0: [ 14  25   1  23 -13  -5  15   7]
1: [ -2  41  33 -19  44  -6  26  30]
2: [-38  10 -16  11   4  25  -3  41]
3: [-34  23  46 -45  13  -8  47  21]
4: [-12 -25 -22  17   7  22  46 -48]
5: [  4  -3  16  18  19 -18  17  11]
6: [ 47   5  18  36  31 -29  -1  -3]
7: [ 27 -14 -19 -39  -6  26  -5 -16]
8: [  9 -29 -19 -27  -9  13  17  -3]
9: [ 22  -7 -15  28 -10  12  46 -47]
10: [ 51   8  12   6  10 -30  -9 -37]
11: [-55   7 -22  13  26  20  -4  57]
12: [  5 -14 -26 -22  -9  43  27 -14]
13: [-19   3   4  10  -9 -21 -39  19]
14: [ 48   1  11  26  13 -32 -30  -9]
15: [-67  13 -30  21 -33   2 -26  45]
16: [ 25 -24 -24  22  -2   1  21 -64]
17: [ 20 -29   6 -26 -27 -18 -59 -26]
18: [-31  35 -14   6 -16  17   9  55]
19: [ 35 -38 -15   1  -1  15  12 -70]
20: [ 11 -34 -25  23  -6  10  31 -65]
21: [ 26  -4   8   2  -5 -38 -53  -9]
22: [-48  23  -6   3 -10   0 -19  37]
23: [ 51   3  19  35  36 -35  19  -7]
24: [-93  28 -37   0  10  23 -41  64]
25: [  1   4  12 -28   2  -5  22 -10]
26: [  9 -31 -21  36  -3  -7  21 -44]
27: [-51  10 -41  28   4  10 -30  60]
28: [ -9 -33   7  -3 -25 -51 -43 -27]
29: [-10 -27 -23  13   0  12  41 -59]
30: [-8 23  6  5 23 -5 13 38]
31: [ 10 -30  -6  16 -31  -5 -27 -21]
32: [-13 -34   4   8 -26 -40 -40 -26]
33: [  8  29 -14  37  12   3   2  34]
34: [-61  21 -21   3  27  12  -2  62]
35: [ 42   8  14  25  18 -32 -21  -9]
36: [ 35 -32 -20  17  -6   5  16 -73]
37: [ 23 -34  -4 -15   1  -4  -8 -33]
38: [-15  10 -11  14 -30  25  -4  44]
39: [  1   2  33 -31  -3 -24  31 -20]
40: [-37  45  -4  -4   9  11   9  55]
41: [  6   5  12  30  21 -22   0  17]
42: [ 28 -34 -15  16 -19  10  29 -67]
43: [-25   6 -17  25 -21  34 -48  48]
44: [-26  51  23 -15  24   1  12  58]

[ -9   5  37 -29  -5 -24  17 -21] 39 25 5
[-26  44  -1  -4  13  28   3  54] 40 18 44
[ 20 -10   4  13 -19   7  47 -26] 9 42 26
[ 33 -12 -42 -19 -10  17   1 -23] 7 8 12
[ 11 -26 -21   0   9  -7  -1 -16] 37 8 26
[-37  35 -13   9 -16  23   7  71] 18 40 2
[ 21  15 -12  26  17   1  40 -33] 9 16 26
[-30  14  61 -56  -4   1  62  -2] 3 39 25
[  1 -38  -7  23 -21 -14 -25 -32] 31 32 28
[ 61   6   4  -1  18  -4  21 -47] 10 16 19
[ 60  10  -2   7  22  -8  21 -45] 10 23 16
[-56  12 -26  20 -38   3 -36  45] 15 22 27
[ 3  6 -8 23  6  8  1 -4] 0 5 41
[-21  -8  -5  23 -32  46 -36  55] 43 38 2
[-43  28  14  -6   2 -16  -9  36] 22 40 30
[-24 -12  -5  31 -26  44 -32  46] 43 38 2
[ 17 -38  -8  17 -21   4 -10 -35] 31 37 26
[ 33 -33 -18 -45 -23  37  -6 -22] 7 8 12
[  7  34 -10  38  24   4 -10  27] 33 41 30
[ 41 -20 -18 -61 -29  28 -30 -36] 7 37 17
[ 58  11   0   7  22 -12  16 -39] 10 23 6
[-20  11  19 -19  13 -16   9   7] 25 30 5
[ 61  11  10  10  26 -12  13 -40] 10 23 6
[ -2 -14   3  22 -33  22 -11  16] 38 31 0
[-22   8  -4  14 -26  20   2  33] 38 2 18
[ 24 -10 -25 -13  -1  51  19 -15] 12 7 8
[ 30 -39 -12 -55 -19  37 -14 -13] 7 8 37
[ -5 -10   7 -16  -8 -20   3  -7] 25 39 37
[ 30 -26 -22 -40   6  38   6 -12] 7 8 12
[ 42  13 -11  39   3  -3  35 -37] 9 16 26
[-61  12 -26  17 -21  -2 -45  44] 15 27 22
[ 31  -5  -7  30  22   2  55 -14] 9 5 23
[-28   5 -11  -7 -16 -18 -58  35] 13 22 43
[-56  23   2 -12   3   0 -14  38] 22 40 2
[-10   8  42 -33 -12 -20  21 -21] 39 25 3
[  7  18  44 -43  12  -8  41 -35] 39 25 3
[-37  10  52 -50 -10   0  41  -1] 3 39 25
[-30  -9 -13  19  -3  45 -49  57] 43 27 2
[ 46   2   2  -1  14 -21 -18 -25] 10 35 14
[ 12  18   7  33  27 -13  -8  15] 41 33 5
[ -4 -15 -12  26 -45  -2  11 -14] 31 26 0
[27 22 23  7  7 26 -1 -7] 0 25 5
[ 10  11 -14  18  12   6  41 -24] 9 4 0
[-24   5 -13  23 -25  46 -37  58] 43 38 2
[-11   1 -12  24   3   3 -32  27] 13 43 2
[-11  -7  13  13   2 -16 -26  20] 13 41 5
[ 21 -27 -17 -51 -24  15 -26 -22] 7 37 8
[ 12  -3 -34 -20   3  46  18 -14] 12 7 8
[-38  19  45 -50 -10   4  30   2] 3 39 25
[ 55   7  16   4  17 -32 -14 -29] 10 35 14
[-12   0  -2   4 -19 -19 -51  15] 13 21 32
[ -1 -11   6 -23   6  -6  26   4] 25 8 39
[  9 -31 -21 -25 -13  22  24  -4] 8 12 7
[-15  -9   3  11  -4  32  26   2] 12 8 25
[  9 -12  -4  10 -12   8  40 -24] 9 4 29
[-4 29 -9 15 26  6 26 35] 30 33 40
[-14  32  13  -8  11 -12  23  25] 30 1 44
[-12  42   2  -4  32  14  16  30] 30 44 40
[  9 -34 -10  13 -17  -1 -20 -26] 31 37 32
[  5  14  40 -30  12 -25  41 -21] 39 25 3
[ 22  29  17 -20  27   3  34 -24] 25 39 1
[-15  50  18 -13  21   3  17  53] 44 40 30
[  1   2  42 -40   4 -28  37 -26] 39 25 3
[  3 -31   5 -25 -16 -27 -69 -17] 17 28 32
[-25  17   5  -1   2  30   9  23] 2 30 18
[ 60   9  -1   9  22 -10  20 -46] 10 23 6
[ 16  33  32 -15  51 -17  38  15] 1 30 5
[ 29 -14   1   4   0 -24 -48 -14] 21 14 17
[  4   7  13 -13   5  -1  37  -8] 25 39 5
[ 58   8  15   5  16 -28  -9 -41] 10 35 14
[ 22  16  16  23 -16   0   2  11] 0 41 5
[ 22 -41   5 -20  -1  -7 -14 -41] 37 19 31
[  6 -12 -22  23 -14   4  -7  -3] 31 0 26
[-32  -8  -4  15 -11   1 -18   4] 13 22 2
[-44  28  31 -40  11  12  27  17] 3 44 1
[ 31 -28 -13 -56 -22  20 -30 -23] 7 37 17
[ 19 -21 -18 -24   0  21  18   4] 8 12 7
[-33  24  43 -49   6  -9  42   3] 3 39 25
[ -1 -25 -15 -10   2   8  19 -16] 8 12 37
[ 14 -15 -19 -12   6   2  12  -8] 8 37 25
[-21  -9  25  12 -13  -9 -30   8] 13 32 31
